[121 119 119 127 131 129 131 144  99 123 129 119 114 149 131 125 119 126
 119  97 119 119 135 131]  mup
[129 128 128 129 128 129 127 128 127 129 129 129 128 117 127 128 128 128
 128 127 128  63 128 129]  simor
[133 135 104 127 104 132 127 114 156 131 126 105 143 107 136 133 135 128
 101 158 101 101 120 135]  fid
[ 53  59  64  56 154  52 211 117  54  63  64 105 182 113  77  54  64  54
 109  64 121 117  77  54]  Zusuv
places Zusuv: [64]
2 10 16 19
places mup: [131]
4 6 14 23
places fid: [132]
5
places mup: [119]
1 2 11 16 18 20 21
places simor: [127]
6 8 14 19

[119 119  35 119] -> Mig
[118 119 119 119] -> Vido
[99 99 99 99] -> doso
places doso: [99]
0 1 2 3
places Mig: [119]
0 1 3
places Vido: [119]
1 2 3
places Vido: [118]
0
q: [119 119  35 119]
Mig
places Mig: [35]
2

[ 79 135 117  90]  zugi
[ 66 150 116 126]  repu
[119 135 172 102]  nalir
[104  51 104  50]  sotar
[105 105 143 105]  Tobak
places sotar: [104]
0 2
places Tobak: [105]
0 1 3
places zugi: [117]
2

[158 151 152 145 180 117 116  96 127  91  90 151 101 121 190 134 155 155
 126 136 131 132  57 151  89  94 158 151 144 168 103 152 151 151 106 190
 109 138  89 151 107 108] = sok
[135 119 133  88 120 125 144 116 139  99  93 114 153 133 116 107 159 120
 139 129 128 109 113 101 115 130 152 121 115 113 124 136 126  94 107 120
 148 166 117 141  95 120] = ruve
[ 62 126  97 153 144 153 115 149  92  51  48 131 122  67 139 107 107 154
 122  98 117 125 127 136 104  89 161 168 107 150  70 174 119  77 121 152
 158 135  77 202 120 148] = mavid
[ 96 149 107 143 107 142 125 173 131 150 164 147 134 121 106 144  97 123
 117 115  91 133 168 122 147 140 109 122 125 114 123 123 110 140 156 109
 133  97 125 111 149 142] = mem
[129 140 108 108 144 120 106 101  96 172 159 137  87 120 144 120  93 142
 128 138 128 159 155 170 154 127  84 129 145 154 161 108 140 153 139 126
  99 133 125 108 151 143] = mam
[113 145 124 158 133 107 108 141 110 161 158 125 100 151 134 143  96 145
 134 142 130 132 151 162 146 124 134 122 149 151 149 130 147 159 151 118
 117 134 125 121 145 136] = viz
[174 103 162 106 160  87 126  62 120 115  90  94 110 148 160 105 169 142
 153 157 188 118 150 149 109 112 132 126 141 151 150 134 167 124  88 145
 114 160 132 150  96 110] = Zelit
places sok: [151]
1 11 23 27 32 33 39
places sok: [132]
21
places mavid: [107]
15 16 28
places viz: [134]
14 18 26 37
places mam: [108]
2 3 31 39

[130 145 112 101 167 110 135] : moz
[142 135 217 167 105 169  51] : zub
[136 136 136 136  92 119 136] : fenum
places fenum: [119]
5
places fenum: [136]
0 1 2 3 6
places zub: [169]
5

[136 130 126 106 137 128 129 128 132 145  90 132 132 118]  pitef
[151 141 125 150 124 129 132 128 135 101 142 157 123 131]  sesuk
[122  96 128 105  96 105  96 132 151 105 204 152 106 172]  Dop
[106 110 136 131 105 122 128 125 122 157 132 129 121 133]  Dabi
[ 98 151 123 124 127 131 127 114 127 137 110 123 139  90]  Bobam
[ 99 129 137 130  98 124 138 132 137 160 120  95 123 120]  ren
[136 136 136 131 105 122 128 125 128 157 132 129 124 139]  Govos
places pitef: [132]
8 11 12
places Govos: [136]
0 1 2
places Dop: [96]
1 4 6

[203 112 114 123 128 108 119 115 127 127] = vomag
[127 129 115 129 133 122 118 156 128 133] = radep
[113 120 121 116 129 147 124  64 135 128] = kida
[ 81 122 114 144 132 113 142 123 132 114] = lifi
[114 114 123 124 132 113 114 124 121 132] = Zuk
[122 133 133 126 122 122 122 141 122 133] = leb
places Zuk: [123]
2
places Zuk: [124]
3 7
places leb: [122]
0 4 5 6 8
places Zuk: [132]
4 9
places leb: [133]
1 2 9

